The rows of T fall into 3 groups and each row is roughly a mix of its group's hidden directions.
T, 73 rows:
[[-22  16 -16  26  40  -9  16  -6  18  -3]
 [ 11  21   3  23  33   7  23 -20  27  -7]
 [-15 -14  -4 -17 -55   4  -6  -2 -12   5]
 [  1 -19 -25 -14 -26  37  20  -4   2 -19]
 [ 13   3 -19 -28  13  27 -24 -34  -2  -1]
 [  8   5  -6 -18  24  37  -2 -22  17 -27]
 [ -7 -25  -6 -18 -44   9  -2  25 -14   7]
 [  3  23   7  14  47   5   5 -24  18  -6]
 [ -7 -14 -10 -13 -20 -37 -28   9 -20  18]
 [ 10 -24  -5 -18 -26   8 -10  39 -16  16]
 [-26   4  -3 -17  -7  -9 -28 -37 -21 -15]
 [  9  25  13  14  40 -25 -11 -17  13  10]
 [-19  26   0 -11  41  21 -16 -16  11   7]
 [ -8  -1   4  -6  28  46  14   2  25 -11]
 [ -9   6  23  37  -1  10  27  33   2   1]
 [ -9  10  32  28   8 -17  -3  34  -9  18]
 [-45 -18 -16  -3  19  14  -7   3 -16  21]
 [ 10  -5  -2  25  52   1  19  10   5  -5]
 [  2 -17  -6  20  14 -24  13 -36 -25  19]
 [-10 -36 -17  11   3 -27  -2  23 -25  15]
 [-14   3  -3  42  18 -40   7  -5   4  -1]
 [-21 -26  -4  17 -32 -27   6  19 -16  12]
 [ -8  -9  -5   6 -22  50  19  13  -7 -14]
 [ 16  17   7  18  43  -1   1 -23  20 -15]
 [ 19 -30 -14 -25 -15  39   5   3   0  -8]
 [  4 -17 -14 -21 -19 -36 -31   6 -17   7]
 [ 14 -32  -7  19 -14 -33  13  25 -16   2]
 [-14 -19   0 -22 -28 -26 -25  14 -25   7]
 [ 13  23   8 -42  -4  33 -15   2   4  -2]
 [  0 -34  -1   4 -43 -15  -2  20 -17   3]
 [ 13 -26 -16 -18 -20  35   3  21  11 -17]
 [-14 -21   4   0 -44 -16  -3  26 -18  10]
 [ -1  20   8  22  45  -1   6 -15  23 -13]
 [  5 -18   7   4 -20 -23   7  48  -4  17]
 [ 14  17  19  38  21 -10  28  13  11   5]
 [ 14  25  11   3  43  14   0 -22  19 -10]
 [-23 -24   6  43   5 -19  18  12   8  -2]
 [  6  40  -2 -33  20  21 -11 -14   4   2]
 [-10 -43 -25  -3   4 -19  -9  17 -24   7]
 [-29 -26 -25 -27  -2   9 -25  -5 -17   7]
 [ -8 -28  -8 -11 -50  13   7   0 -12  -6]
 [ -2  50  17  -4  24 -13 -15 -13   7   2]
 [ -5   4   6 -39 -26  34  -8  22  -1   3]
 [ -2  24  24  35  30  22  10   4   6   2]
 [ 23  20   9  21  38   2  16  -2  27   9]
 [-13 -26  -8 -12 -42  13   6  24 -17  -6]
 [ 25  -3 -18  -2   5  44  24   0  20  -5]
 [ 14  10  10  12  14  36  29 -11  21 -24]
 [ -3 -30  -9  15 -35 -30   0  13 -19   5]
 [ 13 -23 -21 -37 -24  16 -18  10 -14   7]
 [ 17  16  14   1 -35 -41 -11   8  -3  11]
 [ -3 -27   0  -7 -47  -6  -4  27 -14   4]
 [ 19  17  10  -9  -8  34  13 -19  21 -30]
 [-15  43  -2  -2   9 -33 -12 -10 -11  17]
 [-22 -22 -12 -17 -42 -18   5  -4 -11 -16]
 [-16  16  -5  -6  46 -11 -27  -2  -2  19]
 [  0   8   1  18  58   1   8   6   6   3]
 [  2  33   8   2  49   3 -10  -8  15   4]
 [ -5  48  -4 -11  32  -1  -8 -16   7   4]
 [ 10  36  25 -18  26  14 -11 -24   2   6]
 [  3  27   9  18  35  31   2 -22   8  -4]
 [ -7 -29 -14 -18 -41 -20   6  18  -8  -4]
 [ 20  17  10   0  37 -25 -22  -4   9  23]
 [ 20 -22  -3  31  -4 -39   0 -18 -16   0]
 [ 23 -15   6  13 -45 -19  20  12  -5  -7]
 [-21 -19   0   2 -37 -33  16  18  -6  -8]
 [  5 -32  -9 -18 -42  13  -2  20 -13   2]
 [-13  25   2  -4  47  23  -8 -14  13   2]
 [ -4 -29 -21 -25 -42  -9   5   8  -6  -8]
 [ -1  25   8  12  53   3   1  -2  13   6]
 [  8 -27 -11 -28 -25  37   5  14  -2  -3]
 [  8 -23  -4  -2 -52 -18   3  10 -13  -1]
 [ -9 -23 -24 -29 -35  13  -3 -10 -14 -14]]

Here is one row of each group, with its name. Which group are the others in?
[  3 -22  -5  -5 -28  37  23  -9   2 -25] : <121>
[ -3  28  22 -28  19  37  -3  -8  11   4] : <15>
[-23  -8  14  25 -25 -20  30  22   0 -10] : <85>

[-13  27  -1 -14  44   6 -25 -12   8   8] : <121>
[  6  12 -15 -31  18  44   3  -6  14  -6] : <15>
[-36  23  -8  14  10 -33   5  -4 -12  22] : <15>
[-14 -23  -9  -4 -41  20  18  19 -11 -14] : <85>
[ 20  33  14  -5  34   1 -11 -30   7  -4] : <15>
[ -4  13  -8   9  13 -19  19 -42  23 -20] : <85>
